(in the rows, 128 means zero)
Each path below is one point turned by a fixed rotation once a step. After each direction that follows a path, write how fast that rotation turns it, in degrees a step (0 if it stays still).
Each turn is a multiple of 5 degrees from 10 to 175, or 0.
Each row of a path follows its step; steps can be skipped.
Path 1:
step 0: [124 128 135 115 128 127 126 117 132 144 140 125 132 131 130 131 118 126
 117 143 129 135 134 127 129 118 133 131 124 130 123 133 131 116 131 126]
step 1: [117 141 138 122 123 123 121 123 118 130 133 126 125 129 123 129 121 123
 124 131 111 130 127 122 121 127 119 128 125 134 122 134 118 120 116 132]
step 2: [111 135 133 121 124 132 117 121 130 133 130 135 140 121 138 119 129 130
 117 124 119 129 136 128 119 135 137 126 128 130 122 120 131 124 124 128]
step 3: [134 136 136 117 127 133 125 119 131 126 137 125 127 127 130 135 131 121
 115 138 127 127 143 127 130 136 130 142 129 138 121 123 124 118 123 119]
step 4: [117 143 130 126 131 128 124 127 118 131 140 133 120 124 128 129 132 116
 117 130 125 137 127 126 129 142 127 122 136 119 124 133 122 127 118 120]
step 5: [131 139 138 127 123 125 116 125 124 139 124 138 125 123 130 132 133 136
 113 123 128 125 138 125 130 135 136 122 130 126 117 116 122 136 130 127]
step 6: [135 130 122 125 129 125 126 116 125 122 131 131 118 124 137 131 130 132
 118 130 124 123 141 133 121 137 123 130 142 128 120 129 118 124 134 112]
step 8: [128 126 129 133 123 122 119 117 115 127 127 130 118 121 129 123 127 130
 125 131 136 114 130 116 135 132 139 123 123 123 114 128 119 134 137 123]
step 9: [120 130 122 141 125 124 118 123 119 125 129 124 118 122 124 126 123 143
 130 135 132 128 138 138 127 128 123 126 135 133 125 126 128 124 139 112]
Speeds:
[131 129 132 127 127 126 130 129 129 126 126 125 126 129 124 132 128 129
 129 127 127 125 131 125 130 128 127 129 125 132 126 125 125 129 125 131]	160
[129 130 128 126 132 130 129 129 130 128 130 127 125 125 127 124 129 131
 128 125 128 127 130 127 128 128 129 129 131 132 130 127 130 124 134 129]	110
[130 133 125 126 130 124 125 129 130 126 125 128 131 129 127 127 127 128
 126 128 127 124 130 129 124 125 124 125 129 126 126 128 131 128 128 129]	85
Path 2:
step 0: [123 121 128 117 133 130 126 125 135 124 135 127 135 135 137 127 127 142
 108 119 132 115 132 127 135 121 127 123 131 139 135 128 122 125 133 134]
step 1: [128 128 132 118 137 122 130 130 128 132 127 122 132 129 128 133 127 147
 117 124 135 125 125 135 116 138 116 129 145 122 123 128 124 131 118 125]
step 2: [128 130 132 129 143 128 125 133 141 134 132 125 129 125 134 119 121 134
 134 115 117 116 126 132 122 119 121 138 136 133 120 140 132 132 128 126]
step 3: [132 120 134 130 134 124 133 122 146 136 128 118 121 129 124 123 133 138
 118 122 132 129 138 124 143 122 122 128 130 126 113 130 126 124 132 122]
step 4: [124 126 127 120 144 129 126 138 134 123 130 131 124 123 108 126 123 141
 128 132 128 125 120 120 138 128 127 127 137 127 124 130 132 116 119 122]
step 5: [128 120 128 136 139 131 130 133 138 133 121 123 142 136 126 124 120 140
 127 123 129 131 138 119 129 126 137 129 131 132 141 141 135 127 118 127]
step 7: [123 136 136 133 140 123 129 121 133 119 134 133 122 138 121 125 135 149
 127 122 122 134 120 121 121 126 126 141 132 130 132 125 135 129 126 135]
step 8: [128 121 135 122 132 132 124 121 129 125 136 129 136 138 128 114 131 142
 113 120 127 117 125 122 129 123 127 125 114 136 126 137 122 133 119 131]
step 9: [121 125 128 114 142 119 137 126 128 128 127 119 118 133 124 124 123 142
 116 127 132 121 129 132 119 137 132 120 138 131 127 130 118 133 131 129]
Speeds:
[126 130 130 129 130 128 131 131 129 127 126 131 126 126 132 126 128 126
 125 131 125 128 126 125 128 126 131 130 133 133 129 127 129 129 129 128]	145
[129 129 127 132 126 125 126 125 129 126 132 128 124 128 129 124 131 129
 129 127 128 129 128 126 130 123 125 127 128 127 127 124 130 126 130 128]	90
[128 124 125 125 129 129 129 125 130 129 126 126 126 124 128 127 129 126
 128 126 125 124 129 128 125 130 123 127 130 130 125 124 128 132 127 127]	45
Path 3:
step 0: [130 130 120 134 134 128 139 130 135 123 133 116 120 132 127 135 121 138
 125 135 123 120 123 123 133 126 124 131 135 119 124 118 133 124 122 136]
step 1: [131 141 119 126 127 122 134 125 142 131 124 123 127 117 134 132 118 129
 129 119 133 127 137 126 130 129 125 128 131 125 135 124 124 124 134 140]
step 2: [136 132 124 124 129 124 134 139 121 125 122 118 123 127 135 134 117 128
 130 127 133 130 118 127 131 131 137 140 124 125 124 126 132 118 137 134]
step 5: [123 123 122 115 127 133 140 138 125 118 140 129 118 129 126 131 132 124
 129 128 123 128 128 119 131 136 126 130 123 129 138 122 120 125 124 133]
step 6: [122 130 118 122 130 128 129 122 130 135 129 123 128 135 122 133 132 136
 132 122 123 131 131 129 139 133 129 142 130 142 143 128 124 131 134 129]
step 7: [124 129 119 125 139 122 133 126 113 132 137 120 125 125 127 128 129 135
 136 139 118 126 120 128 128 129 131 128 128 126 138 128 131 127 125 141]
step 8: [120 138 116 126 129 124 121 125 119 132 135 130 131 123 133 128 131 137
 133 111 132 123 133 122 132 136 128 121 129 125 138 124 129 121 131 130]
step 9: [130 134 119 129 131 125 129 136 116 126 128 124 126 128 144 137 135 138
 129 127 128 120 114 133 126 131 130 131 134 130 130 127 132 135 135 121]
step 10: [131 137 130 128 125 132 126 128 128 128 135 135 134 128 138 139 138 140
 123 126 128 124 122 120 121 123 127 129 127 122 137 119 116 123 121 135]
Speeds:
[127 127 128 131 132 126 129 132 127 128 126 130 125 128 126 130 128 129
 128 127 124 131 125 130 126 130 128 132 131 128 125 130 133 128 129 128]	155
[128 131 126 130 128 126 129 128 127 127 128 132 124 123 127 127 128 124
 128 127 131 132 128 126 128 131 127 124 125 126 128 131 129 129 128 132]	110
[135 129 129 127 127 125 130 127 126 132 129 131 125 129 126 128 127 130
 128 129 131 127 126 128 134 127 128 128 129 130 128 129 130 129 129 124]	155
[129 128 127 127 129 127 125 127 124 128 127 128 130 126 130 124 127 128
 131 128 126 126 131 127 128 127 134 127 128 127 126 129 131 126 134 131]	65
Path 4:
step 1: [124 120 138 132 116 133 123 122 121 129 129 130 127 142 126 119 123 137
 127 119 126 131 129 130 131 115 128 128 122 117 122 118 135 134 133 126]
step 2: [127 115 130 126 134 131 141 131 121 139 115 130 135 133 118 127 142 129
 133 128 128 127 128 131 130 136 134 129 135 131 124 122 140 129 123 124]
step 3: [125 124 128 132 136 140 121 126 121 138 124 129 125 116 123 115 124 114
 118 126 124 124 125 134 122 123 123 129 121 128 125 121 128 125 127 118]
step 4: [132 132 129 126 134 133 128 132 126 133 125 121 129 128 127 130 135 127
 128 115 117 124 138 124 109 125 134 114 132 123 123 138 132 129 126 136]
step 6: [139 141 132 135 121 122 129 130 123 137 136 118 127 137 132 129 121 131
 124 131 127 121 132 126 124 135 127 126 128 117 115 114 129 125 130 126]
step 7: [124 135 133 124 119 135 134 120 118 128 123 123 129 122 127 130 139 136
 136 132 134 137 113 123 130 129 136 119 128 133 117 120 124 130 127 130]
step 8: [121 127 136 128 125 129 128 130 122 127 127 125 137 141 120 124 120 114
 124 126 120 126 118 115 134 128 134 133 121 127 122 128 122 119 126 118]
step 9: [135 120 131 136 131 140 129 125 126 126 129 121 137 124 123 126 125 137
 134 123 123 124 131 120 131 127 125 120 119 141 121 131 147 128 127 130]
step 10: [130 129 125 124 144 124 128 133 133 132 115 128 136 121 133 128 126 118
 130 125 118 127 122 131 135 133 118 125 132 134 113 132 122 136 123 122]
Speeds:
[128 125 129 128 128 127 128 127 127 129 125 126 128 125 130 129 125 128
 124 131 128 124 129 127 130 128 130 131 127 127 131 129 126 122 130 123]	135
Path 5:
step 0: [130 124 126 129 125 136 121 128 133 118 136 136 122 124 131 123 125 125
 122 118 119 131 136 135 119 125 139 131 122 122 139 123 122 117 138 127]
step 1: [119 130 140 131 118 130 109 127 123 128 120 124 128 133 125 124 139 126
 124 118 134 124 121 118 127 137 132 133 129 129 122 131 124 127 125 129]
step 2: [129 133 114 128 128 139 125 130 135 121 130 138 121 126 134 122 131 128
 140 126 127 127 125 124 140 124 136 130 113 118 129 129 134 135 129 128]
step 4: [132 139 123 136 118 133 112 132 121 128 124 130 137 129 132 126 133 125
 129 129 130 125 137 136 144 130 137 131 126 127 122 131 123 119 123 131]
step 5: [118 130 121 121 132 139 128 131 131 130 127 133 125 133 120 130 135 127
 135 130 137 126 118 130 126 127 126 126 132 109 115 131 130 129 138 119]
step 6: [136 118 115 131 124 132 124 129 138 134 130 142 125 126 137 125 129 120
 124 122 127 125 132 140 123 137 133 125 134 127 135 132 118 122 127 133]
step 7: [125 128 135 130 117 139 117 122 125 131 116 124 129 130 119 132 131 130
 128 129 131 121 133 124 129 129 132 142 132 122 130 125 126 113 135 117]
step 9: [127 129 122 120 124 133 122 117 133 128 130 141 115 130 121 123 129 122
 120 111 129 123 132 120 117 134 134 132 127 129 130 127 133 125 127 125]
step 10: [131 125 134 138 122 136 109 132 135 123 119 126 127 131 129 128 133 127
 132 126 124 126 119 129 146 128 137 129 124 134 133 125 120 130 130 126]
Speeds:
[131 130 129 128 128 128 135 128 128 126 128 133 124 130 129 126 125 128
 125 122 129 128 128 130 127 128 128 127 130 128 128 128 127 129 131 129]	120
[126 121 130 129 128 128 130 127 126 129 126 127 128 125 131 129 128 128
 128 128 131 126 130 128 124 129 129 132 127 126 131 127 129 127 131 130]	45
[126 131 132 127 129 126 127 130 124 124 130 127 130 129 128 126 130 130
 125 129 129 129 132 130 126 128 129 127 126 125 123 128 127 126 129 129]	100
[130 124 125 124 128 129 125 125 128 129 130 126 126 131 129 128 126 125
 124 129 126 127 130 130 123 126 130 128 128 130 128 125 125 128 126 129]	120
Path 6:
step 0: [124 128 127 131 127 119 135 117 121 124 139 137 132 123 131 126 127 121
 133 119 127 122 115 131 122 125 135 127 131 126 133 133 130 138 138 118]
step 1: [134 137 128 125 133 125 136 129 126 120 132 140 124 120 128 122 123 133
 132 120 131 123 119 131 132 107 132 125 124 131 126 121 127 121 126 126]
step 2: [137 131 133 129 125 130 140 121 125 132 133 137 121 135 138 120 129 126
 129 130 126 122 120 129 135 123 112 135 124 135 136 134 125 126 131 123]
step 3: [129 137 127 132 123 131 138 130 126 116 132 138 134 123 127 131 123 119
 127 139 122 130 132 124 136 121 116 118 129 126 133 134 127 121 124 120]
step 5: [123 123 119 134 120 129 133 117 130 117 134 121 137 138 130 135 124 134
 126 132 120 136 115 128 128 127 125 123 119 123 134 130 129 130 129 126]
step 7: [121 128 129 132 131 119 128 125 118 117 127 128 125 131 127 121 126 130
 131 124 133 120 114 138 122 116 125 133 122 124 135 128 119 140 127 131]
step 8: [130 136 130 126 134 126 130 120 132 120 144 132 127 123 131 122 120 127
 136 132 122 113 124 125 137 123 134 131 123 134 135 127 125 136 125 124]
step 9: [129 134 126 133 124 125 142 124 126 124 128 145 126 130 122 121 130 120
 140 127 133 120 125 132 136 123 126 129 135 129 127 129 123 127 141 121]
step 10: [134 134 122 125 122 129 137 121 127 123 125 134 125 132 131 123 125 140
 131 133 124 124 128 127 137 114 116 121 131 127 133 118 135 124 122 123]
Speeds:
[126 130 129 129 132 126 127 131 128 126 128 128 128 125 128 128 126 124
 125 131 131 124 131 128 126 131 125 128 127 127 132 130 130 133 125 127]	85
[127 129 128 129 129 126 129 131 126 127 123 129 125 130 128 126 129 134
 128 128 132 127 128 130 126 124 127 128 128 127 127 124 130 127 125 133]	125
[125 128 125 130 126 127 129 129 127 128 133 127 128 122 131 129 126 131
 129 131 124 126 130 125 126 127 129 127 129 127 127 128 129 126 127 130]	145
[126 128 130 126 129 133 127 127 126 125 128 128 126 128 130 128 128 130
 128 132 131 127 130 127 131 130 125 124 129 128 127 126 128 128 135 128]	55
[127 128 126 128 124 127 131 129 129 130 127 129 127 132 124 132 126 128
 130 134 126 130 131 129 128 130 126 127 130 131 129 125 129 128 127 126]	55
Path 7:
step 1: [125 134 127 122 124 123 131 126 129 143 141 130 118 117 132 129 139 130
 129 128 122 119 134 131 143 126 127 126 127 126 132 142 132 130 140 122]
step 2: [121 121 122 135 132 125 133 126 133 131 122 121 125 125 123 128 127 116
 122 127 130 107 120 127 138 128 122 126 127 122 138 140 134 135 129 122]
step 3: [131 135 128 123 136 116 130 137 129 122 128 125 124 110 129 129 125 119
 122 133 120 117 135 123 136 133 127 124 123 129 130 140 117 127 121 125]
step 5: [125 119 108 122 131 125 130 134 136 127 128 126 126 128 134 124 130 120
 125 130 141 119 124 126 140 127 132 125 125 122 140 141 123 135 127 124]
step 6: [127 136 128 122 136 114 136 127 127 133 129 129 119 124 127 131 123 121
 130 126 130 119 130 127 134 134 140 128 129 140 132 145 115 128 119 122]
step 7: [113 130 119 118 135 127 124 127 129 133 121 120 123 117 138 136 136 121
 132 121 127 117 131 132 122 120 128 124 122 137 131 133 129 131 129 119]
step 8: [125 127 116 128 129 120 123 132 141 128 133 124 130 126 133 133 133 111
 136 124 133 129 139 125 138 121 131 132 129 122 133 143 121 136 131 129]
step 9: [124 124 132 131 125 121 131 123 130 135 131 136 124 124 132 131 122 116
 137 125 129 113 125 125 118 130 138 125 127 130 129 150 116 128 129 125]
step 10: [125 125 117 113 125 130 133 126 132 130 125 122 127 120 143 132 130 123
 128 125 121 117 136 130 122 131 120 137 118 135 134 141 124 123 134 122]
Speeds:
[128 125 130 131 131 128 125 122 124 129 128 128 129 129 128 129 130 128
 126 128 129 126 124 128 125 127 128 128 124 130 129 127 128 129 132 124]	140
[134 129 129 132 129 128 132 126 127 126 126 129 126 126 127 128 128 126
 127 127 130 127 130 130 126 128 130 126 129 126 129 127 121 131 127 131]	120
Path 8:
step 0: [133 135 129 138 123 115 129 128 130 129 123 132 125 131 125 128 117 126
 130 131 141 135 122 127 128 127 116 125 134 132 138 130 116 130 128 118]
step 1: [132 124 128 142 126 123 134 134 131 128 121 129 142 130 117 130 124 129
 130 132 135 132 115 124 119 129 131 130 129 130 137 125 134 134 121 138]
step 2: [128 123 133 131 118 133 131 119 123 135 128 124 123 137 112 131 131 134
 127 127 131 147 125 124 118 129 128 120 122 128 130 127 130 130 124 127]
step 3: [115 120 125 133 126 123 126 133 130 132 130 134 119 142 123 123 137 133
 134 128 138 134 131 129 127 125 117 123 134 133 134 133 136 131 130 132]
step 4: [130 127 123 128 130 132 130 131 116 131 129 140 133 131 128 126 135 140
 126 124 134 129 115 132 119 112 122 130 128 129 125 133 139 124 130 133]
step 5: [123 122 122 127 134 137 143 126 126 136 136 131 119 140 129 127 129 138
 131 129 118 128 124 122 126 127 137 128 124 123 122 128 131 124 136 135]
step 7: [129 130 116 124 136 128 134 131 131 123 125 124 122 131 133 139 127 124
 129 120 135 113 122 136 136 118 128 132 127 124 117 134 131 124 128 133]
step 9: [132 118 124 136 125 131 135 128 134 115 124 123 125 125 127 121 134 116
 138 121 124 126 132 135 135 135 136 129 131 125 122 129 116 134 129 123]
step 10: [130 127 124 127 118 131 119 122 136 111 130 124 131 119 126 129 119 119
 128 126 135 129 121 133 133 129 128 123 129 128 120 142 132 127 123 122]
Speeds:
[128 130 132 128 127 128 126 130 130 126 129 128 123 128 128 126 128 129
 131 127 129 126 128 129 132 126 123 126 132 126 128 131 128 133 128 126]	110
[130 130 130 127 125 126 130 124 128 128 128 130 131 129 131 134 127 130
 128 126 125 127 127 126 127 128 129 128 130 127 125 128 133 133 127 130]	115
[132 128 127 131 131 125 126 127 127 124 126 123 128 132 131 128 124 130
 127 127 131 128 128 128 131 129 130 130 125 126 128 126 125 130 128 127]	40
Path 9:
step 0: [131 136 136 129 121 126 139 138 123 136 123 129 128 129 124 136 123 129
 116 106 130 126 135 129 123 130 131 132 129 119 128 129 134 134 123 129]
step 2: [141 136 129 122 123 137 131 133 136 129 137 129 121 119 134 122 127 135
 133 132 136 127 126 129 137 131 143 133 122 134 124 134 118 131 124 121]
step 3: [129 135 123 137 124 129 132 131 135 119 137 128 125 118 125 129 123 132
 129 123 130 120 118 122 118 116 131 121 138 118 120 136 129 132 129 136]
step 4: [130 125 126 138 119 138 122 138 129 136 131 135 116 137 132 137 120 126
 131 131 130 135 126 130 123 140 120 125 139 116 131 129 130 126 127 130]
step 5: [138 124 131 138 122 128 116 116 134 124 138 125 134 132 142 130 124 119
 126 138 130 136 129 125 130 123 130 134 131 132 127 116 124 130 129 123]
step 6: [130 125 124 137 127 128 130 115 130 143 128 123 128 120 133 139 125 140
 122 129 132 125 129 138 130 122 125 127 123 135 111 135 125 135 133 129]
step 7: [123 121 122 143 134 132 126 120 128 124 119 142 123 130 123 134 134 126
 124 124 115 116 125 128 119 127 119 127 132 132 127 133 124 127 123 123]
step 8: [133 126 131 129 116 120 131 129 132 127 128 142 126 135 124 125 120 124
 121 130 116 124 129 132 139 146 124 137 122 132 130 123 127 131 133 124]
step 10: [127 137 129 121 119 128 141 124 127 145 119 135 129 128 124 132 139 133
 135 123 130 134 130 128 124 127 127 126 137 133 132 140 123 132 120 123]
Speeds:
[130 130 125 129 129 129 130 128 126 130 133 126 124 128 130 125 128 129
 131 132 129 131 127 125 124 128 127 126 129 124 127 125 126 129 129 128]	40
[126 126 130 130 127 128 129 127 121 128 126 128 126 130 127 130 128 129
 127 129 123 130 127 128 128 127 131 124 130 125 130 133 129 130 125 128]	110
Path 10:
step 0: [131 138 129 130 126 131 145 131 117 131 130 127 139 124 133 128 126 121
 133 120 129 133 123 136 113 125 125 136 138 141 119 126 124 135 121 124]
step 2: [130 136 134 134 130 116 131 130 130 136 123 131 122 133 135 126 127 117
 123 119 129 122 142 119 140 139 145 129 124 135 133 128 125 121 132 125]
step 3: [126 126 124 133 134 133 134 122 137 127 127 124 144 133 127 130 120 137
 125 124 124 127 133 134 120 140 142 143 135 120 126 135 137 129 133 136]
step 4: [136 119 135 123 119 133 125 117 129 123 127 116 132 118 135 130 137 119
 120 125 128 130 114 132 126 126 136 124 127 117 132 124 124 121 123 141]
step 5: [125 120 128 140 128 119 130 132 129 142 134 117 114 127 128 120 122 134
 126 121 143 131 120 136 123 134 126 121 126 132 122 124 118 121 126 129]
step 6: [119 135 130 131 138 129 132 128 122 121 126 131 140 132 123 135 118 117
 117 124 131 131 128 140 121 138 115 117 128 140 129 128 128 133 130 132]
step 8: [133 135 135 129 121 119 127 116 128 130 128 133 122 140 144 127 130 134
 136 118 128 132 131 128 121 130 133 140 133 139 135 138 115 125 129 126]
step 9: [126 129 125 133 132 135 140 126 134 119 129 135 131 130 136 127 130 120
 128 130 135 122 115 128 136 147 138 136 137 126 128 123 132 123 143 126]
step 10: [120 115 127 126 131 128 119 125 139 133 126 119 121 123 127 130 130 121
 118 125 120 139 130 134 137 134 142 131 123 132 130 128 140 125 127 142]
Speeds:
[126 126 131 124 127 128 130 131 132 130 129 127 127 125 127 128 127 128
 129 128 129 128 123 132 130 131 126 129 127 126 128 129 129 130 123 131]	60
[125 132 128 127 128 128 127 126 125 130 128 125 129 127 124 131 131 130
 126 129 132 132 127 130 127 128 126 123 129 128 124 127 127 127 126 126]	55
[127 131 124 128 126 129 130 126 130 124 130 130 131 129 124 126 128 127
 128 128 125 128 125 126 129 128 127 128 130 128 125 126 126 129 129 134]	125
[127 127 130 127 126 129 123 127 129 129 127 128 130 126 130 126 129 125
 131 128 124 125 127 128 131 129 129 124 126 128 124 125 128 126 129 125]	135
Path 11:
step 1: [137 120 127 129 112 139 127 130 129 122 141 114 124 125 130 119 139 129
 118 135 130 126 129 132 127 127 134 133 125 121 142 128 122 126 132 134]
step 2: [133 135 118 136 126 122 123 135 137 116 122 122 126 119 129 123 127 135
 113 118 136 123 126 135 129 126 123 130 131 139 133 124 138 124 122 124]
step 3: [129 120 120 138 129 125 138 127 127 119 134 139 124 117 128 134 114 125
 135 117 113 118 131 132 130 125 128 131 131 132 128 126 131 138 128 136]
step 4: [133 126 135 128 120 131 122 117 120 136 131 131 113 114 131 133 127 124
 130 132 127 134 112 131 122 126 119 132 128 125 140 135 126 129 126 139]
step 5: [128 129 122 136 128 145 134 126 136 131 126 123 128 127 142 112 133 123
 126 128 130 129 121 134 125 121 130 131 121 130 141 135 135 124 124 117]
step 6: [123 126 127 141 128 122 129 134 131 125 124 138 133 121 129 122 130 136
 115 124 125 122 124 114 137 110 136 137 135 132 129 129 131 126 126 132]
step 8: [138 137 120 133 118 141 122 115 123 134 136 132 124 121 132 119 124 132
 128 119 131 144 126 130 126 127 116 128 128 128 123 131 130 129 137 124]
step 9: [122 132 121 129 125 138 131 119 122 116 137 128 138 135 128 121 131 128
 120 133 123 119 121 129 131 121 131 124 131 136 134 146 139 127 130 132]
step 10: [125 122 137 134 130 125 125 130 119 127 127 129 139 119 130 132 129 119
 113 128 124 125 120 134 138 127 130 141 127 131 130 114 140 120 133 134]
Speeds:
[132 127 130 130 131 128 124 130 133 127 128 125 126 123 128 130 126 126
 132 129 126 125 128 129 127 128 129 127 130 129 131 129 127 129 126 127]	35
[124 128 128 130 131 127 126 126 125 127 126 130 127 127 130 128 128 130
 128 128 129 121 129 131 133 129 131 129 130 128 125 126 130 128 126 128]	100
